In the data rows, the value 128 means zero.
Each row of this table is followed by its label. One hidden rule gives the labels. It looks at one to three of the table's principal directions, none of them among the few with the most spread.
 96|112| 92|146| 89|149|102|124|136|143|114|151|126|117|124|155| 89|130|224| 79|142|178|130|138| 97|169|149|132| 88|114|127|157|109|104|165| 97|122| 84| 82|134|147|151|135|110|159 jq
120|100|151|140|122|197|105| 71|133|124| 75|170| 77|113|186|133| 99|151|130|170|156| 98|167|118|107|143| 83|157|190|111|147|122|135|151|169|126|118|100| 95|153|109|156|156|128|123 dh
134|153|162| 68|116|113|162|111| 93|148|129| 75|134|103|146|119|110|159| 96|183|118|144|192|135|141|132| 97|114|153|172| 96|141|139|165| 78|128|134|176|146|138|153|136| 94| 92|123 fl
 60|103|126|143|106|146| 93|114|126|134| 75|177| 84|111|144|157|124|140|176|134|128|157|122|112| 71|176|106|143|182| 57|112|120|163|158|174| 96|125| 91| 57|130|116|110|160|118|121 jc
100|126|151| 98| 89|140|130| 78|149|103| 71|114|109|120|154|105|105|165| 81|207|190|138|151|126|116|138|103| 82|186| 80|114|167|115|144|110|108|114|134|111|140|116|145|162| 87| 82 rf
180|151|104|118|155|114|137|155|127|138|194|100|156|146|108|116|131| 97|114| 58|114|105| 96|126|201|107|197|114| 20|172|127|146| 91| 83|114|163|128|105|182|128|158|137| 61|148|144 jc
 61|115|174| 94|135|111|103|109|139|158| 66|120|117|121|154|118|139|147|103|169|125|138|126| 91|136|128|125|171|151|103|119| 83|194|125|135|122|117|125|137|138|139|127|182|168|135 fl
131|116|113|134|154|150|147| 66|174| 97|113|124|101|173|143| 44|157|101| 50|169|196|113| 88| 98|146| 85|163| 93|110| 86|127|161|129|128|149|103|166|109|170|145|119|161|165|149| 58 ml
115| 98|106| 99|130|125|108|103|116|150|116|136|139| 87|160|115|144|139|163|118| 70|139|133| 59| 99|195|141|130|104|157| 60| 88|168|101|160|134|136| 96|113|119|135|128| 75|154|123 dg
158|160| 98|184|113|131|115|198|124| 92|166|162|132|123| 95|179|124|109|166| 57|119|111|114|171|120|133|133|114|132|113|156|150| 71|126|113|142|119|122| 92|114|123| 89|113| 86|143 jc
211|142| 84|102|125|146|155|105|134|123|168| 76|157|109|162| 94| 98|139| 92| 94|126| 83|127| 94|180|138|184| 82| 15|201|102|146| 65| 58|132|175|124|101|176|119|185|167| 21|117|126 fl
155|126|161|171|172|158|122|139| 97|100|147|185|121|114|121|157|163|100|120|182| 82| 92|172|181| 69|116|127|156|198|120|165|104|183|151|113|112|150|139|126|129| 73| 79|149|129|129 rf
164|118|116|132|124|126| 90|123|125|133|138|116|181|135|134|107|116|141|143|135|110|132|132| 65|134|180|137|121|131|162| 98|172| 87|103|132|133|126|148|128|121|126|136|100|114| 86 jc
136|113|110|182| 93|136| 81|142|127|120|111|153|172|126| 91|116|111|120|206| 84|106|168|139| 63|109|207|160|152|128|140|134|167| 83| 92|155| 89|118|128| 75|123|126|132|156|123|126 fl
152|138| 87|105|131| 97|145|137|110|172|158| 82|168|108|123| 91|129|117|191| 66| 73|179|136| 77|154|176|196|136| 13|219| 76|128|144| 76|132|131|164|114|145|128|184|154| 47|149|144 jc
140| 94| 95|217|116|169|106|130|164| 91|107|191|121|151|108|134|118|115|182|101|171|122|104|158| 91|126|131|132|144| 91|193|140| 93| 86|178|111|125| 98| 80|123| 79|136|186|138|124 dh
 91|154|123|160| 58|141|115|161|134|103| 87|162|115|103|113|151| 92|138|183| 86|162|161|163|162|122|150|106|126|167|105|160|154| 82|121|110|109| 95|131| 63|131|132|119|188| 86|150 ml
126|128|106|152| 71|125|126|150| 89|104|107|168|156| 90|115|116|133|130|184|102| 60|162|142| 68| 93|228|141|129|131|136|115|113|127| 93|152|118| 70|126| 69| 78|124| 86|130|138|130 ml
 68|135|117|196| 91|154|145|149|153| 75| 94|214| 71|123| 99|170|148| 90|175|116|164|157|121|216| 56|108|109|119|190| 30|188|122|152|155|130| 88|114|100| 64|120| 80| 88|229|118|147 ml
143|116|124|145|126|191|162| 73|137| 77|108|176| 76|125|177|115|135|128| 91|190|174| 95|151|181| 93|105| 81| 75|185| 95|150|139|136|150|133|126|132|112|120|141| 78|131|148|120| 81 fl
 99| 82|138|146|124|163| 84|103|120|136| 99|208|118| 74|141|170|128|121|232|158| 80|155|191|148| 27|178|114|189|175|122|132| 84|209|116|160| 91|123| 88| 78|109| 80|115|167|147|179 fl
146|158| 66|146| 98|123|129|159|151|121|156|101|161|126| 92| 95|115| 98|196|  0|157|176|134|105|173|150|169| 96| 46|196| 99|197| 30|111| 96|109|173|130|119|177|178|184| 97| 98|135 fl
106|109|104|144|119|110|103|140|154|120| 94|132|157|152|118| 86|151|123|151| 93|141|162| 65| 69|140|167|172|126| 87|106|122|136|125| 81|160|121|110|110|121|126|128|137|157|173|102 jc
202|164|147|123|237|106|170|146|122|157|243| 82|142|165| 90|119|177| 54| 57|123| 93| 80|129|169|183| 21|181|153| 76|191|141|127|156|154| 71|149|209|158|241|142|139|122| 69|151|138 ml
189|108|104|139|164|155|131| 90|132|122|158|134|117|145|158|110|124|126|126|156|131| 99|125|132|123|118|132|110|102|149|124|144|132|113|156|138|167|101|148|127|110|149| 82|130| 93 dh
 74|139| 83|110|107|102|128|167|120|153|116|138|113|100|140|136|137|136|185| 47|121|170|101|142|140|154|139|106| 83|122| 89|107|150| 96|137|145|131| 93| 94|125|155|106| 91|134|129 fl
140|164|155|126|161|145|166|137|109|132|150|134| 65|123|146|152|122|121|104|140|147| 95|180|234|156| 44| 93|138|147|149|166|110|159|168| 87|139|178|131|146|163|127|125|125|108|150 rf
 98|122|162|134|121|137| 92|119|134|134| 86|137|124|122|143|152|116|150|142|183|144|152|153|135| 94|151|104|143|204| 87|134|157|153|150|120|101|130|140|102|139|117|117|169|103|108 fl
117|123|123|113|117|113|127|131|100|163|146|117|138|149|130|143|104|150|132|137|112|136|111|125|143|132|107|122|123|128|119|135|115|128|148|142|105|142|125|108|133|114|107|120|117 jq
193|139|116|179|165|141|113|164|140|139|158|121|129|168|106|113|117|101|118| 29|137| 76| 79| 92|222|106|182|172| 59|158|183|136| 67| 85|162|171|125|102|145|137|154|148| 95|169|142 jc
 99|137|144| 53|117|102|157|105|134|139|110| 58|133|142|146| 89|123|160| 37|154|168|122|101|100|181|101|127| 90| 95|123| 95|128|112|140|110|142|105|151|177|141|171|156|120|129|113 ml
 77| 91|103|137| 91|153|139| 82|163| 86| 89|162| 84|101|116|157|126|131|150|129|174|147|128|166| 43|136|101| 68|160| 52|117|125|126|155|144| 71|142| 85| 72|142|100|141|163| 99|141 dr
 69|127|125|149| 96|119| 87|143|178| 90| 79|159|118|126|119|151|141|125|122|109|152|128| 76|103|107|142|138|115|151| 37|132|121|115|120|134|115| 97| 97| 97|121|123|105|198|126|129 fl
  9|147|138| 98| 94| 95|125|158|148|130|119|156| 93|106|103|204|144|114|134|113|131|147|109|199| 88| 81|103|120|155| 47|114| 78|159|169| 92|117|103|113|112|122|124| 84|193|108|190 jc
116|130|150| 97|105|112|104|142|101|149| 97|116|147|100|140|130|118|151|168|145| 92|166|143| 70|107|201|131|187|140|136|104|118|160|142|144|130| 80|138|105| 98|152|127|122|131|155 dg
114|120|122|157|123|124|117|148|135|109|128|160|123|140|104|151|137|116|165|123|133|143|116|158| 91|120|109|138|150|100|149|123|134|145|135|107|128|130|106|120|100|117|173|126|144 jq
181|149|123|131|150|138|126|152|152|119|150| 89|157|146|134|113|124|125| 88| 80|170| 90|107|131|195| 98|154|115| 84|165|149|162| 64|105|100|166|127|141|177|158|158|161| 96|130|122 ml
187|106|133|120|167| 98|127|139| 80|174|151| 97|188|126|123| 87|153|123|163|115| 18|141|126| 12|139|198|162|208| 74|226|102| 78|177|101|170|148|122|151|152| 92|151|131| 65|203|145 ml
106|125| 99|145| 71|133|160|119|129|103| 86|123|134|126|101| 70|126|126|171|101|160|195|137| 90|106|178|138|113|123|139|117|157| 94|140|142| 85|128|144| 78|147|133|169|158|120|115 rf
186|120|110|128|151|170|116|103|144|122|133|121| 92|157|177|111| 84|157| 89|142|207| 72|104|153|175| 92|124|116|105|109|158|168| 87|107|170|162|125| 94|147|122|137|161| 91|109| 94 ml
220|141|125|188|203|153|158|155|102|120|198|150|113|160|121|136|152| 93| 80|118|103| 50|112|181|161| 70|145|131|124|148|190|121|130|116|135|172|158|128|160|118|100| 87| 72|149|101 jq
 86|104|130|148|185|160|110|123|152|144|109|172| 64|138|166|165|152|117| 92|114|145| 67| 67|172|130| 69|148|148|115| 52|165| 64|191|109|181|152|138| 55|142|140|126|101|140|178|138 fl
114|119|153|110|146|151|133| 77|177|125|111|124| 90|123|157|150|120|131| 86|175|180|101|143|181|124| 71|108|105|153| 94|141|128|148|135|104|129|150|101|154|155|112|149|147|123|130 ml
149|140|131|100|137|111|128|149| 93|145|153|121|131|107|137|143|124|136|119| 95| 68| 96|125|109|168|141|145|138| 72|161|115| 82|141| 99|133|166|101|105|143|107|154|105| 72|151|162 jq
103|144|153|136| 95|108| 98|160|135|138| 97|132|121|123|116|158| 91|151|163|130|142|149|139|144|137|130|111|175|156|100|164|128|129|114|126|126| 91|132| 96| 98|136|113|181|110|162 ml
140| 99|113| 99|107|196|167| 22|134| 98|107|135| 89|106|187| 92|105|151|130|213|196|143|212|167| 63|127| 53| 62|183|153| 91|176|118|188|119| 85|179|137|118|176| 97|201|123| 75| 83 fl
162|126|169| 85|152|116|170| 85| 78|128|148|115|130|123|162|109|156|141| 74|255| 62|116|173|108| 91|133| 67|125|194|163| 92| 99|198|189|108|134|134|183|160| 99| 95|103|104|132| 91 fl
115|139|136|111|151|119|156|133|125|154|167|109|128|137|116|152|135|109|126|117|127|132|146|194|139| 64|111|123|110|161|133|118|140|152| 88|125|164|149|168|159|134|139|127|130|160 ml
 59|163|146| 89|111| 84|127|178|127|145|111|118|109|107|112|151|150|117|139| 58|115|155|111|119|162|127|124|153|115|116|105| 87|149|164| 93|140|105|124|121|144|163|116|143|146|181 fl
 61|146|141| 57|103| 66|168|143|153|135|142| 79|169|115| 78|127|166| 98| 68| 86|100|133| 87|103|157| 93|176|115| 50|137| 94| 57|126|117| 78|148| 73|138|188|123|159|131|145|175|206 dh
102|141|147|126|140|114|143|158|101|128|136|136|124|138|112|141|164|108|121|130|104|142|114|137|113|124|117|146|151|112|130|111|161|185|116|121|120|154|132|134|124|103|147|143|138 jq
150|129|132| 85|141|122|156| 75|143|121|140| 82|129|132|164|107|135|138| 82|196|129|120|135|104|116|116|109| 91|119|153| 81|136|139|161|107|129|163|141|173|142|138|163| 98|114|102 dh
 98|123|125| 84|160| 97|121|143|133|151|151|106|144|108|131|161|162|118|113| 87| 78|108| 92|120|130|114|164|124| 54|139| 87| 61|169|114|117|145|138| 98|173|142|160|120| 89|164|179 jq
161|140|159|109|188|123|144|114|146|162|162| 99| 94|167|138|123|121|113| 66|146|153| 77|113|160|205| 34|134|165| 97|140|165|113|148|128|124|169|145|117|196|130|134|146|115|160|141 jq
102|132|180|124|121|101|108|144|142|118|109|130|135|154|108|152|134|135| 74|171|131|107| 99|118|144|105| 97|148|188| 74|159|111|127|146|111|143| 68|156|137|103|100| 95|196|144|133 fl
 96| 93|150| 96|185|116|139| 79|164|137|126|116|111|156|146|127|173|119| 51|203|138| 96| 78|139|104| 62|129|118|128| 82|116| 76|200|143|138|132|153|112|189|134| 99|130|147|175|116 dh
197|162|116|133|179|115|125|145|160|123|202|102|150|160|133|125|137|100| 66|110|131| 62| 99|146|202| 57|161|100| 75|161|136|150| 87| 88| 86|183|158|126|207|128|134|122| 81|126|103 dg
141| 96|110|153|195| 92|118|148|120|162|193|129|188|149| 70|127|196| 66|142| 93| 26|127| 72| 68| 99|137|207|170| 66|153|107| 77|176|101|159|123|157|125|168|101|118| 96| 94|199|146 fl
 93|171|149| 67| 96| 48|141|170|131|162|151| 47|174|128| 89|157|119|139|120|122|108|173|117|114|151|124|127|129|111|145| 86|136|107|159| 64|142|104|183|153|114|175|125|114| 94|166 dh
135| 96|119|158|149|132| 65|148|125|120|143|178|157|115|136|189|145|133|189|125| 76|116|128|138| 66|160| 94|129|165|126|116|112|145|120|133|123|142|120|107|126| 86| 95|126|127|130 ml
Here are more rows. What is the label of each one?
177|110|123|157|173|179|112| 82|141|116|116|152|105|141|204|104|137|134|123|175|137| 94|139|110|119|131|100|127|155|148|130|144|152|132|153|137|180|113|142|158|109|151|116|140| 64 ~ fl
 83|108|109|169| 80|102| 62|179|110|126| 86|163|145|132| 85|143|110|161|215| 89|135|189|115|101| 93|202| 93|137|197| 79|122|161| 95|132|158| 83|114|149| 27|109|107| 95|174| 90|103 ~ ml
147|147|105| 70|172|116|159| 89|125|154|157| 72|113|147|168| 45|155|114| 43|110|132|109| 93| 59|219|114|179| 76| 42|165| 56|148|130|123|124|156|180|106|195|161|176|154| 36|152| 56 ~ dg
 65|121|146| 86| 80| 87|104|127|121|145| 63| 93|177|100|131| 98|138|160|128|135| 87|179|121|  6|119|218|142|140|135|130| 67|108|140|119|131|111| 85|156|108|120|167|125|150|145|123 ~ ml
113|147|107|135|114|102| 89|203|115|134|162|147|162|110| 98|187|125|122|188| 38| 92|134|118|163|141|140|139|122| 94|142|123|122| 98| 97| 99|144|109|119|113|127|136| 93|112|115|173 ~ jc
144|174|128|105|151|129|142|153|109|138|142|100|103|119|144|100|135|115|109| 64|137|122|143|126|206|116|155|127| 79|171|111|146|121|146| 94|142|167|119|152|178|181|146| 79|125|126 ~ jq
 34| 93|181|111| 99|128| 71|106|118|129|  5|151|114|128|178| 98|132|193|131|248|155|171|143| 65| 59|181| 49|193|255| 64|112|106|195|188|169| 84|100|179| 75|125|106|126|250|125| 87 ~ jc
117|115|134|127|114| 99| 94|176| 99|168|137|128|161|131|102|172|107|146|176|101| 76|137| 96| 96|121|167|132|195|115|126|137| 94|128|112|172|152| 61|134|104| 74|141|102|118|145|181 ~ jc
 37|139|155| 97| 69| 83|106|157|128|135| 69|122|122|132| 93|120|120|146|112|118|146|164| 92| 75|149|153|129|161|155| 58|121|110|118|146|139|119| 48|140| 89| 98|144|108|201|131|150 ~ dh
215|115|114|187|157|199|117| 85|130|102|132|167| 99|139|167| 96|105|123|185|169|172|130|200|164|104|134| 96|134|175|169|160|205|122|142|140| 98|205|123|108|162| 87|173|125| 96| 71 ~ jq
129|116|109|160|104|151|139|134|123| 92|114|166|128|114|109|121|135|113|157|105|121|131|126|130| 90|152|155|138|106|119|155|105|126|108|159|110| 99|106|101|113|116|129|156|146|161 ~ dh
214|130|101|120|166|117|119|135|106|161|164| 69|182|118|155| 94|130|136|142| 80| 60|115|120| 22|170|193|181|143| 41|233| 78|133|114| 86|148|164|163|128|160|133|189|155|  4|149|110 ~ fl
 89| 97|166|157|150|155|113| 96|146|125|103|194| 79|105|143|193|137|126|150|210|123|112|180|217| 39| 85| 62|152|242| 80|161| 80|209|155|122|103|163|116| 98|131| 54| 96|195|122|144 ~ jc
162|125|104|172|153|158|146|115|165|113|133|140| 85|175|127| 94|121|111| 91|104|211| 94| 86|166|180| 66|141|106|114| 94|183|162| 91|104|156|144|148| 98|136|135|110|145|133|139| 84 ~ ml
216|121|101|178|150|195|125| 96|116| 84|149|160|142|128|159| 86|135|110|147|160|131|116|174|121| 91|165|139|104|147|170|131|197|105|129|135|106|175|133|128|149|101|149| 99|103| 62 ~ jq
131|121|109|153|170|167|124|111|149|157|156|153| 74|149|140|149|107|102|147|100|170|104|120|204|148| 60|154|142| 86|113|164|139|138|112|157|132|178| 67|140|154|127|148|114|131|141 ~ rf
 98|141|148|103|165|115|166|124|130|140|135|123|110|119|143|133|176|103|100|160|112|133|132|175|113| 83|131|125|133|128|117| 88|209|152| 91|136|161|131|167|147|120|112|129|155|131 ~ dh
165|103| 90|170|152|184|161| 79|152|105|146|166| 68|143|149|132|111|119|142|144|192|102|139|233|103| 67|111| 78|122|114|167|150|126|114|152|119|191| 78|119|152| 82|155|114|112|103 ~ rf
209|146|121|190|170|124|120|173|114|110|189|125|203|153|112|135|159|100|112|128| 59| 92|111|111|128|134|171|124|112|176|153|146|106| 92|107|149|147|168|170|120|123| 89| 99|135| 96 ~ jc
 96|111|161|131|109|113| 82|160|104|159| 79|131|157|114|130|158|107|170|211|140|105|178|163|119| 99|179| 84|195|179|151|139|113|157|134|134|111|109|164| 85|135|127|131|172|132|160 ~ jc
117|132|130|135|129|123|133|159|119|142|137|135|119|151|117|146|117|133|139|109|152|126|116|181|148| 86| 98|146|135|126|164|119|119|135|131|145|111|145|128|124|120|124|150|133|147 ~ fl
161|145|170|161|152|130| 99|158|134|116|141|167|125|130|129|176|136|113|112|163| 97| 81|129|150|131|114|117|172|190| 99|179|112|151|120|113|170| 87|126|132| 87| 86| 71|149|141|135 ~ jc
150|104|123|128|132|162|148| 76|119|124|117|138|118|137|148| 84|132|121|116|152|130|129|127| 92|132|157|146|114|110|134|124|143|137|119|163|123|119|103|131|135|113|151|110|162| 96 ~ dh
 66|166|121|143| 96|114| 98|223| 93|156|123|164|129| 98|109|186|126|120|255| 30|112|205|166|184|115|160| 88|174|164|149|127|138|133|173| 90|116|128|156| 66|157|146|106|152| 99|177 ~ ml
126|165|100|107| 85|112|136|153|148|118|151|114|115|101|116|169| 91|132|140| 62|145|120|120|169|165|118|151| 80| 68|121|116|140| 72| 94| 97|160|105| 83|116|120|156|126| 82| 85|167 ~ rf
